In the data rows, 128 means zero.
Here are some points:
[ 86  58 182 135 224  25 133  60  56 166   0 176  69 132  91  50]
[171 140 102 125  86 158 106 154 133  83 180  88 111 139 190 175]
[109  48 115   0 155 136 131 188  96  35 194 228  95 141  82 212]
[134 126 169 115 152  83 160 145 143 130  86 118 119 177 136 129]
[109 103 141 133 166 112 116 112 124 128  99 150  80 120 101  98]
[143 150 151  92 121 151 150 169 143  81 181 162 124 126 105 202]
[124 144 145  38 113 171 148 208 148  47 255 211 110 125  88 252]
[176 138 109 211 135  89 130  88 157 164   0  49 136 107 149  48]
[145 198 124 188  93 157 166 142 175 165 180  43 184 104 163 127]
[ 70  95 134 169 158 113 123  83  91 155  64  96 118  91 139  77]
[101 120 161  91 195 124  83  95 126 114  66 216  18 100  61 114]
[118  52 124 157 112 118  92 103 109 160 105 112 100 139  90  81]
[ 74  76 188   0 181  73 150 184 133  63 133 255  44 183  72 190]
[ 80 103 137   0 119 164 124 176 150  54 255 235  72 122 108 222]
[112 101 113  64 118 157 145 179 145  91 238 194 129 118 107 221]
[169 156 102 181  65 168 141 137 155 179 176  41 204 123 165 158]
[176 199  93 221   8 200 119 119 149 163 229  50 159 115 194 120]
[140 151 140  92  91 158 136 157 104  93 176 199 109 156 115 211]
[125 136 144 102 173 106 148 147 150 116 104 163 124 134 107 143]
[146  85  96  37 127 147 139 166 104  70 179 129 153 133 128 178]
[125 137 117  22  98 142 106 166 137  97 179 236  87 128 116 188]
[119 175 116 124 117 144 136 133 131 122 192 135 151 113 141 135]
[ 22  74 127  14 188  56  76 205 178  30 180 255  46 116  64 111]
[132 171 144 237 215 116 163  61  81 202   0   0 228 110 132  63]
[141 123 126 150 214 115 157 143 113 162 111 129 123  82  58 114]
[171 149 121 214 110  84 168 120 157 169  51  46 159 122 170  89]
[124 186 105 122  85 166 129 157 188 127 189 123 173 113 165 137]
[ 31 101 143   0 145 134  89 154 108  64 199 255  51 149  76 194]
[117 108 171 112 163 103 138 118  72 118  44 209  79 148  82 161]
[191 136 103 232 104 151 149  77 116 179 106   0 159 101 178 103]
[138 118 125 187 111 172 113 141 117 150 164  86 163 141 146 158]
[120 143 163 126 143 110 142 134 133 155 129 127 121 140 102 123]
[ 71  55 157  65 174 102 115 139 119 136  95 255  71 118  60 168]
[138 119 166 163 167  72 166 113 115 175  41  87 123 111 124  78]
[149 102  92  89  94 151 125 157 132 114 182 112 120 126 148 164]
[126 129 143  99 150  88 130 158 141  87 117 187  81 141  97 133]
[128 150 102  81  61 181 152 154 136  83 210 155 153 148 158 224]
[ 92  76 135 141 215  73 108  99 116 135  19 150  96  90  83  45]
[ 70  99 136  62 164 123 133 169 138  79 189 232  94 118  80 160]
[120 114 139  98 113 133 109 163 150 156 161 125 129 143 118 147]
[141 186 112 172 109 142 134 113 168 161  89  75 183 103 176  87]
[143  35 104 115 164 107  75  56  80 174   0  96 127 127 120 116]
[ 94 146 115 114 173 149 138 123 137 112 153 129 197 104 134 116]
[116 146 102 216  92 160 135  85 114 157 132   3 181  88 199  80]
[131 125 120  64 117 156  92 164 129  61 180 192  62 137 141 188]
Here are 12 more points, each followed by its number:
[139 117 127 146 216 112 159 143 104 166  99 107 129  72  63  97] 0
[107 153 136  89  91 136 149 143 143  70 195 166 140 165 159 155] 1
[ 79  75 178  71 251  51 133 120 108 105   0 250  62 127  64 114] 2
[137 101 146 177 251  77 155 114  86 183  14 110 112  75  57  62] 3
[120  59 121 106 161 103  98 128 136 140 130 158  91 123  92  98] 4
[122  52  99 147 239  42  92  76  95 151   0 149  95  87 104  20] 5
[118 129 155 125 167  99 123 100 103 154  51  89 152 149 125  65] 6
[122 113 138 251 179  60 135  31  97 200   0  31 146 104 126   0] 7
[161 194 118 143  91 158 141 115 132 119 151 120 163 131 170 126] 8
[133 152  86  56  72 168 139 193 154  73 255 165 152 125 139 215] 9
[184 107 141 188 102  97  98  87 107 144  15 133  67 186 157 124] 10
[209 207  87 147  26 179 124 142 161 158 194  50 179 130 194 150] 11
Which of these numbered points is nearest to each point below, ignoring the 2 directions in which the first points spread most? Its number follows each.
[ 83 146 114 106 142 121 102 143 146 120 144 110 182 118 142  78] > 6
[120 168 120 170 131 134 129 125 147 145 165 101 153  93 131  50] > 7
[176 168 144 238  85 105 150  68 117 168  36   2 184 153 201  68] > 1
[151  87 113 153 142 116 107 112 142 159 123  99 117 120 112  85] > 4
[126 163 129  92 105 151 134 138 126  86 177 209 124 137 138 161] > 8
[  0  59 186   0 255  94  92 189 105  63 174 255  48  90  11 117] > 0
[155 137 121 164 198 124 166 149 117 166 122  87 147  83  78 101] > 0
[107  51 120  80 153 111  99 144 140 131 153 192  77 125  80 127] > 4
[142 174 134 134 107 144 144 110 126 122 119 158 145 134 152 135] > 8
[114 127 157 138 204  96 121  51  70 111  17 141  93 114 113  74] > 8
[ 67  85 135  72 128 134 148 169 114 114 204 152 177 181 102 184] > 6
Now 12 new points, numbered from 0 again:
[187 148 124 121 153 129 124 102 112 113  91 143  96 103  83  97] 0
[ 64  42 124  48 231  90  90 118  94 122  16 234  43  84  37 125] 1
[ 89  73 138  66 191 109  95 140 101 120  63 210 112 153  66 133] 2
[145 134 155 161 145 100 178 132 124 157 105  80 138 115 128 110] 3
[ 62  86 168  72 137 106 145 134 110  59 134 255  22 146  99 195] 4
[155 116  96 117  79 134 134 169 148 125 209 117 134 140 150 178] 5
[232 235 106 244  26 190 155 107 131 168 152   0 216 151 205 150] 6
[156  95 172 128  99 117 149 119 100 114  97 151  61 153 134 184] 7
[110  93 158 164 180  54 133  67  68 165   0 124 103 130 124  57] 8
[ 39 126  90   0  82 152  92 232 171  27 255 255  74 107  88 142] 9
[102  95 122  73 110 124  79 160 155 107 214 172  92 140 125 115] 10
[122  60  80  96 102 113  97 172 152 126 174 154 125 114 115 129] 11
The same question for these:
[102 157 163 110 204  92 132 106 100  84  68 182  92 101  96  87] > 0
[142  89 118 131 112  96 132 146 137 138 125 130 116 141 140 146] > 5
[115 104 183 103 193  92 133 106  75 127   0 232  57 147  66 147] > 6
[186 114 142 206 102  91  95  77 107 158   0 120  76 185 162 106] > 7
[131 136 155 255 130  94 135  44 104 197   0  28 123 133 161  59] > 4
[157 165 115 108  69 154 163 194 165 111 255  98 160 129 150 183] > 3
[ 74 104 126  41 111 162  87 145 129 105 249 163 115 141 111 151] > 10
[ 48 167 133 115 144 153 119 149 141 152 199  83 211  87 143  64] > 9
[175 194 136 217  79 146 155 122 150 189 164   0 201 147 169  98] > 3
[107 100 166 124 154  81 134 132 116 106  60 204  47 146  91 119] > 4
[102 125  99  18  41 211 117 237 188  92 255 226 145 141 110 255] > 2
